A single turn carries every row of the set below to another of its rows. Some are shown first; where does it send the rows asked next?
dala: [  4 -17  -8 -17 -17 -16  31  22  39  31   6  -6 -16   2   5  36  34  -5
 -16   2 -15 -14   2  40  18  17]
Vaf: [ 18  26  25  18  13 -31   8  10  18  34   4 -20 -23 -27 -20 -10  36  15
 -32  -6  -9   1   9  25  50  -7]
Megi: [ 30   2  36  15  10  18  -8  -1 -13  27 -19  -1  16  -2 -16  -3   2  11
 -19  11  13   5  -8  11  37  16]
navek: [ -5 -23  15  -9 -30  33   2 -19  30  23   1  -8 -30 -21   9   3  24   7
  -4  14  17 -24  -2  10  -1   3]
gafi: [ 27   4  28  16   6  23   1   6 -19  22 -22  -9  11  10 -11   6  -2  15
 -21  18   9   0 -16   8  33  14]
pir: [  3  23  18   8  -1 -33 -30 -10  35   5  22  -7  24 -15 -36  19  18  10
 -36  13 -13  -4   9  41  17  21]
Rodo: [ 29   0  -5  23  16 -22  37  39 -14  12  20 -17  -8   8  -7 -11   4  -5
  -3  -1   7 -12   5   0  31   2]
Kug: [ 13  -7  30 -20  20   1   8 -15   9  33  13   0 -29  -2 -21   1  19  -7
   0  46   9   2   5  19 -10  12]
Nes: [ -9  10   1  -3   5 -20  20  -7  29   2   9 -26  25  -9  -6  22  13  36
 -19 -16  26 -15  -8  32  33  24]
rab: [ 12   6  12  18   8 -31 -14  18   8  25  -4  -7 -35   1  15 -29  -5  -2
 -10   3  33   1 -16  15  11  11]
Zufa: [ 16  -9  -1  33  -9  15 -11  21  10  -6  18 -18   5   2  -5   9  11 -32
  -4  -4 -23 -36   5   9  19  -9]
lovol: [  8 -18  -8 -23 -10 -11  23  15  46  28   7  -6 -13 -10   3  33  39  -8
  -9   0 -20 -24  -2  39  26   9]
vala: [ 15  13 -19   7 -23 -36 -16  -2  -9  34  29 -16 -16  24   4  25  14   8
 -27  -1  -4 -22  12  36  18  12]
bunuz: [ 11 -32  14   6   3 -10 -20   3  43  31 -25  -4   0 -21 -17  -7  33   1
 -29   1  19  18  -1  19  22  -8]
Gulu: [ -6  10   6  11   4 -18 -26  -7  18 -10  43 -33 -18 -11 -19 -24  22  10
 -14   5  13 -40  12  14  -7  -4]
Ranem: [ 28  -1  19 -14 -22 -13 -32  -3   9  23  -6  10 -23 -11 -15   1  18  19
 -40  13  -9 -56  15  13  -3  20]
Depo: [ 16 -27 -17   7 -39   0 -12  34   7  28  25 -22 -18  10   9 -17  20  11
 -19  -7  16   9 -11  12  17   0]
Gugo: [  7  14   5 -14 -41  14   6 -17   8  29  -8   4   5  19  -5   2  46  30
 -32  -4  -9 -23   3  12  19   6]
sud: [ 28 -17  15   4   6 -17 -13  27  22  19  41 -33 -16 -38 -38  18  26   7
 -32   5 -21 -21  21  27  29   1]
godum: [ 17  10  40  -4  -1  16  13  28   0   4  23 -22 -29 -22 -14 -32  26  21
 -20  -1 -15 -43  -5   6  19   7]
magov: [ -9   6  11  18  10 -23 -30  -7  15  -1  47 -37 -10  -5 -23 -21  23   3
 -14  -2  16 -23  24  19  -8   1]
Gise: [-12   7   3   6   4 -12 -14  -4  13 -12  43 -36 -16  -2 -13 -28  14  14
  -8  -7  16 -33  15  22  -7  -5]
zomud: [ 24  -3  34  18   7  29 -17  -1 -12  26 -28 -12  20  -3 -24   4   8   7
 -17  16   0  -8 -13   4  31  15]
Pez: [ 32  -1 -11  29  -7   4  -2   1  23  19  20 -16  23   5  -5 -15 -18   5
   5  21  10 -23  30   9  13  14]
guta: [ 12 -13   1 -17  -2 -22  26  14  37  33  18  -4 -19   5   5  42  33 -14
 -16   6 -14 -12  -2  40  25  14]
Tun: [-14   3   8  12   3   7  23 -10  -1  26   8  10 -19 -30 -15  24  15  -6
 -15  24 -16 -17 -11  -3  16  34]
Suvam: [  7  12  32 -11 -14 -23  18   9  36 -17  33 -11   6 -17 -11  18  30  -6
  -5   1  22   9  -2  25  11 -14]

Tun turns into Pez
vala turns into bunuz
dala turns into Megi
Now find these:
navek turns into Rodo
guta turns into zomud
magov turns into lovol
Gugo turns into rab
Vaf turns into Ranem
Kug turns into Zufa

